Here is a table of points, one per row:
 1.0  0.8  0.9 -0.8  1.3  0.7 -1.1  1.0 -1.1  0.7  1.1 -0.5  0.6  0.0  1.3 -0.6  0.2 -0.9  0.5  0.7 -1.2  0.0 -0.5 -1.6
-0.2  0.5 -1.2  1.2 -0.7  0.0 -0.2 -1.7  0.6  0.1  2.2  1.1  0.4 -1.1 -0.9  0.3 -1.3  0.6 -1.4  0.4 -0.7 -0.7  1.4  1.1
 0.1  0.6 -0.8  1.0 -0.9  0.8  0.9  1.9  1.1 -1.0  0.5  2.1  0.6 -0.4 -0.9  1.2 -0.9 -0.3  0.0 -0.3 -1.1  0.2  0.3  1.0
 0.8  1.1  1.0 -1.2  1.7 -0.3 -0.7  1.8  1.1  0.5  0.5  0.8 -0.2  1.2  0.7 -0.7  0.1 -0.9  0.2  1.2 -0.2 -0.3  2.0 -0.9
-1.3 -0.4  1.3  0.5 -0.4 -0.7  1.2 -1.3  0.1  0.4 -1.0 -0.2 -1.2  0.8 -0.7  2.0 -0.3 -1.9  1.3  1.8  0.3  0.3 -0.1  0.4
 1.4  1.5  0.7 -0.6  1.4  0.6 -0.6  1.0 -1.5  0.6 -0.5  0.7  0.6  0.7  1.2 -0.6  1.7 -0.2 -0.5  1.1 -0.6 -0.1 -1.1 -0.6
-1.1 -1.9 -1.0 -0.1  1.5 -1.2 -1.3  1.2 -1.2  1.2  0.0 -1.0 -1.7  1.1 -0.4  0.3 -0.9 -0.6 -1.6  1.1  0.4 -1.7  0.8 -0.4
-0.5  1.1 -1.3  2.1 -1.0  0.2 -0.5 -0.5  1.0  0.6  0.1  0.1  0.4 -1.3 -1.4 -0.7 -1.7 -1.3 -2.2  0.4 -0.9 -0.3  0.8  0.5
 1.2  1.3  1.6 -1.2 -0.5 -0.4  0.7  1.1 -1.6  1.1  0.6  0.9  0.0 -1.3  0.0 -1.8 -0.1 -0.4 -0.5 -0.9  2.8  0.7 -1.8 -0.9
 0.9  0.4 -1.8 -1.5  0.7 -1.4 -2.3  1.1 -1.6 -0.7 -0.3 -1.6 -1.4 -1.7  1.1  0.6 -0.3 -0.2  1.6 -2.7  0.1 -0.1  0.4  0.8
-1.1 -1.2  0.1 -0.7 -0.1 -0.4 -1.1  1.0 -0.8  1.2 -0.7  1.7 -1.2  2.1  0.0  2.1 -0.4 -0.7 -0.6  0.9 -0.6 -0.9  0.3 -0.2
-0.8 -0.1 -0.3 -0.2  0.7 -1.1 -0.4  0.8 -1.1  0.9  1.6 -0.1 -1.6  1.7  0.6 -0.8 -0.5 -1.0  0.6  0.5 -1.7  0.2  1.6 -0.4
-1.4 -0.8  1.4  1.3 -0.6  0.2 -0.4 -0.7 -0.1  0.9 -0.6 -1.0  0.1  2.0 -2.3 -0.6  0.5  1.4  1.9 -0.3  0.0 -0.8  0.1  1.0
-1.3 -2.0 -0.9 -0.3  0.8 -1.7 -0.3  1.4 -0.1  1.4 -0.7  1.8  0.0  0.5  1.3 -0.8 -0.4 -1.4  0.8  0.4 -0.4 -1.0  0.6 -0.4
-0.9  0.2 -0.5  0.0  0.1  0.3  1.6 -0.5  0.1 -1.1  2.4  0.9  0.7 -0.4  0.2  1.6 -1.2  0.3 -0.7 -0.2  0.1  0.5 -0.9  1.0
 1.0 -1.4 -0.5  1.9 -0.1  0.2  0.1  0.7  1.3  0.0  0.8  2.4 -0.2 -0.8 -0.1  1.6  0.5  0.6 -2.0 -1.1 -1.4  0.5 -0.2  1.0
-1.0  0.4  1.5  0.5 -0.8 -0.8 -0.9 -0.7  1.9  0.2 -1.6 -1.3  0.2 -1.0 -0.5 -0.3  1.0  1.8  0.9 -0.6 -0.6  0.6 -1.7 -0.6
-0.5  0.5 -1.9  1.1 -1.8  1.1  0.2 -0.8  1.2  0.7  0.8 -0.1 -0.2 -1.7 -1.0  0.2  0.2 -1.4 -0.3  0.5 -1.6 -1.1  0.8  0.3
-0.2 -1.5 -0.9  0.9  2.0  1.3  1.0  0.4 -0.1 -0.1  0.6 -0.7  1.6 -1.2 -0.2  0.4  0.0  0.9 -0.1 -0.6  0.7  1.1 -0.5 -0.4
-1.0  1.3 -1.8 -0.4 -1.1  0.6 -0.7 -1.2  1.3 -0.2 -0.8  1.9  0.4 -1.7 -1.7 -0.5 -1.7 -0.3 -0.4  0.7 -1.4 -2.7 -0.7  0.0
-1.1 -1.3  1.7  0.3 -0.4 -1.2 -0.3 -0.4 -0.8  0.4 -1.5  0.7 -0.4  0.8 -1.2  1.5 -0.6 -1.2  0.1  0.3 -0.5 -0.5  1.4  0.0
-0.1  0.0  0.4  0.1 -2.0 -0.4 -1.0 -0.9  0.3 -1.9 -1.3 -1.0 -1.0 -0.3  0.0 -2.3  0.5  1.3  0.5  0.5 -0.3  1.9 -1.1 -0.2
-0.4  1.6 -1.5  0.2 -0.2 -0.2 -0.9 -1.4  0.8 -1.8 -0.6 -0.4 -1.6  1.7  2.5 -0.5  1.4  0.5  0.8 -1.5  1.8  0.2  0.0 -0.2
 0.7  1.9  1.3 -0.2  0.3  0.0  0.5  1.1 -1.7  0.6  0.1 -0.8  0.4 -0.7  0.6 -0.8  1.9 -0.4 -0.8 -0.3  0.4 -0.7 -1.2 -1.4
 0.3  0.9 -0.4 -0.6 -1.0 -1.5 -1.3 -1.0  0.5 -2.3 -0.9 -1.0  0.7  2.6 -0.6 -0.8  1.4  0.6 -0.3  0.0  0.8  1.5 -0.9 -0.2
 1.0 -0.4 -1.0 -1.2  0.2  1.7  2.2 -0.2 -0.2  0.3  0.0 -0.8  0.9  1.2 -0.3 -0.1  0.2  0.6 -0.3 -0.9  0.8  0.7 -0.6  0.1
 0.5 -0.7 -0.4  1.4 -0.5  0.7  1.6  2.2  0.4 -1.9  0.8 -1.0  0.4 -0.7  0.4  0.5 -1.6  0.4 -1.2  0.4  0.1 -0.3 -0.2  2.3
 0.1  0.9  0.1 -1.0  0.9 -0.3  1.2  0.8 -0.4  0.7  0.8  1.0 -0.3  0.2  0.9 -0.9  1.1 -0.8  0.5  0.4 -0.2 -0.5  0.8 -1.4
 0.0 -1.0 -0.9 -0.1 -1.7  0.3  0.4  0.2  1.5  0.6  1.1  0.4  1.5 -1.1  0.3  0.7  0.0 -0.7 -1.0  0.4 -0.9 -0.5  1.1  1.9
 1.0  0.5  0.8 -0.9  0.1  0.5  1.6 -1.1 -1.0  0.6 -1.6  0.3  1.4 -0.8  1.0 -0.7  0.1  1.0 -0.7 -0.8  1.0  1.2  0.0  0.0
-0.9  0.9 -0.1 -0.8  1.8 -1.5  1.5  1.3 -0.6  1.3  1.0 -0.1 -1.0  0.3  0.6 -0.3  0.1  0.2  0.7  1.1 -1.2 -0.2  1.4 -0.5
 0.2 -0.2  0.2 -0.2  1.4  0.9  1.3 -0.2  0.4 -0.9  0.5 -1.5  1.4  0.3 -0.2 -0.2 -0.4 -0.5 -0.6 -1.7  0.1  0.3 -0.7 -0.1
 1.3  0.4 -2.0 -0.8 -1.0 -1.0 -1.2 -0.9  0.5  0.2 -0.9 -1.0  0.2  0.3  0.0 -0.9  1.7  1.1  0.3  0.5  1.4  1.8 -0.6 -0.9
There is one direction along which these points spread out most. Take the direction at right angles to it along which they spread out most. Then take the direction at right angles to both along which they spread out most. Go by this last direction. How far along it is each point below, from 0 to 99? The average is 50, and the first point in the table lies past the average. One standard deviation of the points above along it is 16.
 0.5 -1.7 -0.2  0.9  0.1  0.3  1.6 -0.3 -0.1 -2.7  1.5  0.0  1.7 -0.4 -0.1 -0.4 -0.3  0.5 -0.4  0.2  0.0 -0.7 -0.2 -0.3 63
 1.4  0.9 -1.3  0.8 -0.3 -1.3 -1.7 -0.2 -0.3 -1.3 -0.4 -0.7 -0.2  0.2  1.6  0.5 -0.2  1.0  1.5 -1.7  1.4  0.2  0.7 -2.0 42
-1.0 -0.9 -0.2 -0.6 -0.4  2.5  0.2  1.2  0.0 -1.1  0.9 -0.4  1.9 -0.4  0.2  1.3  0.1  0.5 -0.6 -0.4  0.8  0.6  0.8 -0.2 65
-0.4  0.3  1.4  0.0 -0.9  1.1 -1.1 -0.6  1.5  0.3 -0.7 -0.9 -1.7 -0.9 -1.0 -0.2  0.5  1.6  1.5  0.8  1.0  0.3 -1.3  0.2 30
-1.3 -1.5  2.0  0.7  0.2 -0.8 -0.9 -1.3  0.4  0.5 -0.2  0.1 -0.4  0.3 -1.3  0.1  0.6 -1.1  1.6  0.9  0.8 -0.1 -0.7  1.8 24
 0.5  0.1  1.8  1.4 -0.8  0.4 -0.9 -1.0  1.0  1.5 -0.9 -1.0  0.1  2.0 -0.2  0.0 -0.9  1.7  1.7  0.1  0.0 -0.5 -1.0  1.2 27
 1.3  0.8  1.2 -1.9 -0.6  0.8  1.0 -2.0 -1.6  0.5  0.0 -0.7  0.1 -0.7  0.8 -0.5  0.9 -0.1 -1.0 -1.4  0.2  0.4 -0.7 -0.9 64
 0.1 -1.8  0.9  0.0  0.2 -1.5  0.8 -0.4 -0.4  0.3 -1.4  0.8 -1.9 -1.4 -0.1  2.0 -0.7 -0.7  0.9  1.6  0.2 -1.2  1.2 -0.2 37
 1.2 -0.1  0.7 -0.9  2.3  2.3  0.6 -1.1 -0.6 -1.4 -1.4  0.4 -0.2 -0.3 -0.3 -0.8 -0.2  0.6 -0.7 -1.4  0.4  1.4  0.2  0.1 64
